A single turn carries every row of the set below to another of its rows. Some are shown first; where does it send the rows asked next?
kap: [ 2.50 -0.83 -2.84  0.59  0.59  2.07 -1.86 -3.42  1.58  1.72 -0.11 -0.63
 -2.86  1.38 -0.88  1.57  0.23 -2.14 -0.64 -1.87  1.22]
Ras: [ 0.71 -1.97 -1.32  0.96 -3.01 -1.56  0.60 -1.44 -0.09  1.08 -0.26 -0.64
 -2.65  2.64  0.28  2.39  1.51  1.36  1.91 -0.61 -0.56]
valo: [ 1.86 -1.39  0.16  1.31 -0.48  2.19 -4.16 -2.18  0.65  2.34  0.25  0.69
 -2.84  2.68 -0.01  2.87  1.38 -1.68  1.13  0.38  0.68]
dof: [ 2.05  0.29 -0.72 -1.00 -1.81  1.66 -1.20 -0.48  4.89  0.36 -0.21  1.26
 -3.50  1.07 -1.83  4.41  0.99  0.87  0.67  1.28  0.37]
bagi: [ 2.39 -0.23 -0.67  0.95 -3.15  0.73 -0.46  0.84  2.71  0.95  2.41 -1.19
 -3.34  2.80 -1.88  3.53  1.91 -1.42 -2.43  0.27 -0.44]
gat: [-0.12 -1.39 -1.88  0.49  1.20  0.89 -2.29 -3.03  2.74  0.48 -0.03  0.65
 -2.83  1.80  0.67  0.24 -1.21 -0.36  0.17 -1.66 -0.53]
nufik: [ 2.27  0.91 -1.38 -1.87 -0.21 -1.88  0.99 -1.22  2.73  0.77  1.02 -0.85
 -4.37  1.95 -2.10  3.54 -0.48  0.65 -0.52 -1.49  0.00]
gevok: [ 0.49  2.58 -1.96  0.97  0.63 -1.28 -2.16 -0.68  2.84 -0.59  0.48 -0.49
 -3.18  2.38 -0.06  2.45  0.42  1.36 -0.04  0.50  0.92]
Ran: [-0.30  1.41 -1.06  0.52 -0.03  0.35  0.92 -1.90  1.25  1.86 -0.04  0.32
 -3.54  1.01 -0.71  1.88 -2.12 -0.86  2.11  0.48 -0.39]
vevov: [ 1.15  0.14 -1.73 -1.50 -1.54  1.29 -0.60  0.58  5.09  0.70 -0.56  0.39
 -4.62  1.43 -0.84  3.42  0.68 -0.42  0.17  1.60  1.17]
Lozas: [ 0.78 -0.36 -0.16 -0.52 -1.30  1.14  0.82 -2.49  5.15  2.61  0.77  0.97
 -4.31  2.63 -1.19  2.96  2.75 -0.84 -2.26 -0.09  0.46]
muloz: [ 0.99  0.49  1.45 -1.02  0.78 -1.11 -1.60 -1.07  3.60  0.42  1.26 -2.37
 -3.02  2.64 -0.42  4.41 -0.04 -1.21  0.60  0.52  1.34]
tabut: [ 1.79 -1.25 -0.72  2.34 -1.90  0.00  0.76  0.43  0.27  0.51  0.89 -1.64
 -4.22  0.01 -1.86  3.19  0.73 -1.16  0.85 -0.91  0.40]
nuza: [ 2.02 -1.00  0.07 -0.69 -3.09  0.53  0.14 -1.45  2.63  0.58  0.01 -0.43
 -2.26  3.29 -0.14  5.10  2.20 -0.41 -1.77  1.55  0.75]
Nefe: [ 1.65 -1.32 -0.29  1.45  0.87 -0.97  0.01 -1.90 -0.29  1.56  2.14 -0.89
 -3.03  2.22 -1.13  0.68  1.64 -1.50  1.48 -1.72 -0.14]
Bem: [ 0.14  0.15 -1.51  1.10  0.84 -0.80 -2.00 -2.63  3.13  0.12 -0.43 -1.24
 -1.85  2.26 -0.76  1.59  1.19  1.95 -1.72 -0.23 -1.07]
Lisag: [ 0.54 -0.44  1.27  1.86 -1.08  1.71  0.15 -1.65  3.75  1.87  0.53  1.68
 -5.01  3.64 -1.51  4.14  1.04 -0.27 -0.05  0.54 -0.58]
gup: [-0.66 -0.44 -0.42  0.17 -3.88 -0.26  0.26 -0.11  1.50  0.50  0.10  0.26
 -0.57  1.44 -1.24  2.90  0.34 -0.04 -1.60 -0.54 -1.27]
gez: [ 0.41  0.41 -1.68 -0.11 -0.14 -0.83 -0.77 -1.14  1.70  2.08 -1.57 -1.99
 -1.87 -0.47  0.57  0.36  1.17  1.06  0.71 -0.26 -0.68]
vono: [ 1.51 -1.85  0.10  1.50  0.52  1.83 -4.25 -2.10  2.12  1.56  0.45  0.31
 -2.00  2.79 -0.36  1.55  1.48  0.01  0.07  0.71  0.07]
dube: [ 2.68 -4.20 -0.75  2.88 -1.45  0.49 -0.82 -1.22  2.45  1.59  0.65  1.01
 -3.95  0.85 -0.23  3.53  1.25 -0.95 -0.80 -0.89 -1.06]
tiva: [ 1.63 -0.52 -1.66  3.76 -1.34  0.61 -0.87 -0.70  3.00  1.72  0.82  0.28
 -4.36  4.39  1.72  2.70  0.52 -1.51 -0.40 -0.02  0.57]
Som: [ 0.36 -2.90  0.51 -1.08 -0.72 -0.29 -0.02  0.31  1.10  1.58  0.88 -1.39
 -2.21  3.63 -2.33  1.35  0.74 -0.90 -1.79 -1.20  0.29]
lus: [ 2.50  0.32 -3.46 -0.53 -0.97 -0.72 -0.93 -0.76  2.47  0.94 -0.19  0.07
 -4.81  0.63 -1.66  2.68  2.15  1.37  0.38  1.57  1.63]
Zani: [ 0.96 -0.76 -1.64 -2.33 -0.63 -1.91 -1.50 -0.66  1.48  0.57  0.72 -1.12
 -0.27  2.93 -0.26  1.45  1.31  0.17 -0.06 -1.42  0.47]
sitev: [ 0.26 -0.31 -0.70  0.94 -0.92  0.57 -4.01  0.71  2.63  3.53  0.55  0.71
 -2.11  1.16 -0.02  1.46 -0.57 -0.48 -0.41  0.28 -1.27]
motis: [ 0.89 -0.11 -3.36  0.17  1.14  0.31 -1.63 -2.80  2.40  0.99  0.24  1.32
 -3.31  1.61  0.25 -0.15 -0.37  0.79  1.25 -0.44  0.41]
Didi: [ 2.40 -0.41  0.41  1.97 -1.49  0.77 -2.18 -2.71  1.56  2.54 -0.35  1.64
 -1.99  1.27 -1.81  4.56  2.68  0.50  0.57 -0.20 -0.56]
tagok: [ 2.35 -0.98  0.29  2.25 -0.57  3.14 -0.24 -2.57  3.52  0.95  0.88  1.29
 -4.76  3.54 -1.81  3.38  1.01 -1.26  0.13  0.23  0.52]
Zifib: [ 1.93 -0.38 -3.06  0.25 -3.35 -1.09  1.33 -1.13  3.17 -0.66  0.56 -0.19
 -3.06  1.64  0.05  3.14  0.97  0.38  0.80 -1.52 -0.91]
gemo: [ 1.47 -0.30 -1.05  1.94  0.17  0.41 -1.14 -1.12 -0.19  2.81  0.61  0.78
 -1.69  2.88 -0.59  0.70  0.70 -1.19 -2.31 -0.97  0.39]
ligo: [ 1.55 -2.90 -1.62 -0.13 -0.93 -0.11 -1.25 -0.81  3.42 -0.14 -1.03  1.95
 -2.63  3.60 -0.33  4.85 -0.73  0.03  0.83  0.72  0.74]
sim: [ 0.74  3.26 -1.23 -0.24 -0.16 -0.60 -1.51 -1.42  4.93  0.66  1.08 -0.55
 -3.16  1.99  0.10  2.01  1.16  0.76 -0.21  0.13  1.14]
Kudun: [ 2.07 -0.80 -1.77 -0.39 -2.88 -1.52 -1.17 -0.09  1.77  1.98  2.61 -1.05
 -3.77  1.97  0.05  2.24  0.80 -1.40 -1.45 -2.73  0.55]
Reg: [ 0.58 -3.20 -0.12  0.90 -2.33  1.93 -0.12 -0.78  0.84  1.42  0.03  0.38
 -1.69  0.89 -2.14  1.49  1.42 -1.02 -0.04  1.37 -1.53]

Lisag turns into gat
tabut turns into Ras
Zani turns into bagi
Now these:
dube turns into gez
Ran turns into ligo
lus turns into Didi
motis turns into dof

